A single turn carries every row of the set below to another of its rows. Some are shown first; where does it send the rows asked next?
Z661: [-18 -17  11  25  -4  13  -9 -41 -46 -10 -32  -4  18   4   4 -19 -26   9
  -8]
Z259: [-35  -3   2  13   3   1 -14   5 -23  24 -27 -29  57  12 -19 -12 -23 -21
  -4]
Z765: [-18 -58  -6  15  -8  -3 -32   9 -33   4 -35 -14  12  10 -21  -7 -48  -2
 -17]
Z867: [-19 -52  11   1  -3 -15 -31 -24   3  16 -12   1  16  10  -1 -45 -21 -17
  22]
Z264: [-33   7 -30  14   1 -19  -6   6   7  12   5   5   4  -4 -38  -8 -14 -17
   7]
Z42: [-22 -19 -12  41  -5 -23 -15  -5   9 -12 -26 -34 -11  -5 -13 -10 -26 -27
 -27]
Z925: [-29  -6  -7  -7  21  40 -21 -14   5  -4 -33  -9  36   1   2  -6 -15   6
   0]
Z567: [-29 -48   5 -20  10  20 -22 -42 -21 -14 -24 -14   3  11 -13 -20 -20 -28
  -3]
Z555: [-40 -20 -12  45   8 -25 -40 -14 -24  20 -13   2   7   4 -10 -23   6 -33
   3]
Z15: [-35   2 -20 -13  14 -30 -16 -16 -15  12 -46  -4   9  16 -40  -3 -38 -17
  11]
Z537: [-52   1 -31  24  18   9 -33 -15 -17   9 -17 -16  29  -8   8  -4   2 -30
   8]
Z73: [ -9 -39   1  35  23  22 -21   5  -9  13 -18  -6 -10  18  -4 -13 -29 -22
   6]
Z508: [-30 -22  -4  13  20  48 -22 -19  -1  -2 -19  -8  11   4  19  -6 -21  -3
   2]
Z747: [-34 -66 -11   8 -17 -33 -21 -14 -32   6 -22  -4  20  12 -17 -10 -30   7
   1]
Z628: [-22 -11 -16  12  -5 -15  -7   8  14 -13 -26  25 -13  -8  -4  -1 -26  15
 -10]
Z682: [-20   4  -5  14 -12  29 -27   1   1  12 -43   7   7   5 -30 -29 -43  -9
  -2]
Z778: [-29 -26  10  14 -12  -9 -14 -11  15  15 -44 -40  10  38 -16  -8 -34  -5
   8]
Z297: [-29 -11 -12   2 -35 -11 -13 -27  -9  -5 -14  12 -18   6  -5 -31 -17  14
  19]
Z296: [-45 -15  -1 -13 -16 -28 -17  12   7   0 -19 -13 -21  23  -8 -13 -23   8
 -17]
Z679: [-28   8 -22  11  -6 -19 -24 -15 -15   1 -60  26   7   1 -18  -3 -27   6
  14]
Z300: [-32  -7 -13 -15  -6   6 -34 -29 -11 -22 -19  -9  22 -16  22 -22   3   6
   3]
Z840: [-24 -28  -6   7  -7 -23   9  -1 -13 -11  18 -25  17  -8  10 -15 -13  -7
  -9]
Z862: [-38 -21  -6 -17   0  -1 -36 -30   3  -2   5 -15  25 -10  22 -25  -7  -7
  16]
Z672: [-58 -45 -16  -1  -7  -9 -14 -25 -13 -10 -11 -16  13  -1  -8 -24   9 -43
 -13]
Z447: [-27   3  -8 -17 -13 -24 -30  24  13  11 -34   2  11   6 -17  -6 -30   2
   8]
Z91: [-34 -48 -14  27   7 -28 -27   1 -31   8 -14  -3  20   2 -35   5 -26  -4
 -24]
Z408: [-37 -17 -17  20  -1  -8  -5 -22   1 -14 -54  20  -8  -4 -16 -23 -38  -5
 -32]
Z132: [-23 -17   5  20   4 -38 -23 -60  -5  -4 -29 -11   9   7 -29 -12 -23  -3
  -1]
Z207: [-55 -30   1   8  15  25 -24 -11 -19   7 -21 -21   9  27 -23   0   0 -35
 -17]
Z277: [-45   2 -36   5  13   7 -12   1  -7  -7 -14 -20  24  -5  11   5  10 -10
   8]

Z408 -> Z296
Z567 -> Z672
Z682 -> Z297
Now find these:
Z555 -> Z73
Z747 -> Z91
Z42 -> Z778
Z628 -> Z447
Z925 -> Z300
Z508 -> Z862
Z840 -> Z259

